Families of rows that turns and mirrors carry onto each other, the same ones carrying the whole set onto itself: the rest of each named row's family, in list order
3 families of 6 rows
Q903: [ 13  -9  37  24  12  18   4   7 -11  21  -4  10   2   5  15  20   0 -13
  24 -30  32 -14]
Q120: [ 12 -10  31  18  17   2 -13   0 -17  18 -22   9  19   7  16  21 -13  -8
  11 -35  32  -9]
Q644: [ -1   3   8  14   7  -7   6  15  25   2  12  -2  23  -5 -25  -6 -21  -3
  -3 -26  10 -12]
Q929: [  9   9  32  29  29  18  -6  15   0   9 -12   7  -7  17  -3  -3   0  -8
  13 -21  22 -26]
Q678: [  2  11  20  20  29   8 -17  11  -4  11 -23  13   1  15  -5 -13 -25  -3
   4 -17  17 -13]
Q493: [ -2   7  11  25   2  16  15  15  19  -5   9   1   2   3 -29   6  -2  -2
  12 -32   8  -6]
Q55: [  2 -12   6  27  11  -2  -6  10 -11  18  13  30  14  -7   1   7 -28 -16
  12 -19  20  -2]
Q477: [  3 -11  14   6  -4 -22  14  12  -5   9  10  -4  35   3   0  20  -1  -6
  -2 -33  15  -2]
Q752: [  1  -6  10  24   0  -1  16  14  -5   1  15   4  16   4 -11  30  17  -9
   8 -37  11  -5]
Q540: [  3   9  30  -5   3  -3  12   8   9   6 -25 -18  21  13  -7   0 -10   4
   0 -29  15  -4]
Q9: [ -5   2  -1  23   9  -2  -4  15  14  -6   3   8  15   5 -32   3 -20   2
  -3 -33   4  -3]
Q50: [  3  -5  13  29  10   6  13  13 -14  15  21  23   4  -3   2  13   1 -21
  18 -16  19  -7]
Q668: [ 16 -12  40   7  12  -5  -2   7  -7  27 -14  -2  23   5  20  10 -17  -7
   9 -29  33 -15]
Q675: [  5  -5  13  20  15 -11   4  11  -3  24  18  18  21 -10   6  -2 -23 -21
   7 -10  23 -12]
Q392: [  5  12  26  15  30  -2 -10  14  10  15 -14   0  11  10  -4 -17 -21  -6
   1 -12  20 -26]
Q607: [  1  17  28  12   8  19  16   9   4  -1 -24 -10  -2  17 -13   6   7  -1
  13 -26  13  -5]
Q506: [ -3  -8   3  14  -3 -13   9   3 -16   2  -2   8  30  -2  -5  27   0  -8
   1 -35  13  11]
Q45: [  1   9  23   6   4   8   1   0   6  -2 -36 -10  16   8 -16  10 -13   6
   4 -37  15   4]

Same family as Q668: Q644, Q477, Q540, Q675, Q392
Same family as Q45: Q120, Q678, Q55, Q9, Q506

Families of rows that turns and mirrors carry onto each other, the same ones carrying the whole set onto itself: the rest of each named row's family, in list order
5 families of 8 rows
Q739: [ 13  -2  -1  22   5   5 -17  -8  -5]
Q404: [-13   0  -1 -10   6  14 -11 -14 -24]
Q609: [16  6 -4  8 10 -2  0 -5 21]
Q769: [ 10  -8 -11  16   7  17  -9  -7   3]
Q243: [ -7   3   4 -22  10 -13  -4  -3 -18]
Q163: [-16   6   6 -23   1 -10  -6  -2 -11]
Q670: [-20  -5  -9 -15  -4   4 -20 -11 -10]
Q155: [ 10   4  -6  10   3   8 -15  -8  21]
Q949: [-23  -1  -8 -20  -3  -2 -10   0  -5]
Q601: [12  0 -8  5 -1 -3 -4 -8 24]
Q466: [-21 -11 -11 -20   1   6  -9   0  -3]
Q841: [ -8  -4   1 -22  17   0  -2   4 -19]
Q83: [ -6   4   7 -27  16   1  -5   1 -15]
Q647: [ -5   5   0 -27  20   9 -13  -6 -14]
Q671: [-20  -3  -8 -24  -1  12 -16  -5   0]
Q914: [-18  -3  -4 -26  -1 -10  -7  -3   0]
Q804: [ 20   1   4   8  20   7 -16   4   3]
Q19: [-12  -2   5 -15   2  10 -21 -13 -20]
Q982: [  6  -4  -9   6   3   6 -23   6  20]
Q909: [ 24   5  12   4  15   7 -16  -4   5]
Q190: [  9  -5  -4  22   2  13 -16 -10   6]
Q835: [-20   4  -3 -13   2   6 -20  -7 -18]
Q702: [ 12   3  -7  17  14  13 -11  -7   7]
Q746: [-15  -1  -7 -30   4   5 -12  -7   7]
Q421: [16 -3  1  7  9 -5  9 -1 12]
Q372: [-14   6   0 -18  13  -1  -9   1 -24]
Q660: [ 13  -1 -12  11   4  14 -21  -8  15]
Q618: [-10   2   1 -20   5  -8   7 -16 -11]
Q748: [ 22   4  -3  13  17   9 -13  -9  -2]
Q458: [-11  -1  -2 -17  14   5 -18  -4 -24]
Q135: [ 11   0   1   2  -3   6 -16  -7  25]
Q129: [-15   0   3 -21  -4  -7   4 -10  -5]
Q998: [ 20   2   4   4  18  -2 -14  11   5]
Q35: [16  2  8 10  5 -9  2 -3 10]
Q375: [-16  -2  -9 -10   1  11 -11 -22 -17]
Q175: [-11   1  12 -23  -5 -10  -7 -11  -5]
Q196: [ 12   0   3  12  -5 -12  -4  -4  10]
Q532: [  6  -4  -3   3   2   4 -13   1  26]
Q872: [21  9  4 11 17  2 -8 -6  9]
Q411: [23  6  1  2 15 -6 -3 -3 12]

Same family as Q19: Q769, Q466, Q841, Q909, Q421, Q135, Q175
Same family as Q83: Q404, Q671, Q804, Q190, Q129, Q35, Q532
Same family as Q670: Q243, Q601, Q914, Q660, Q748, Q458, Q411

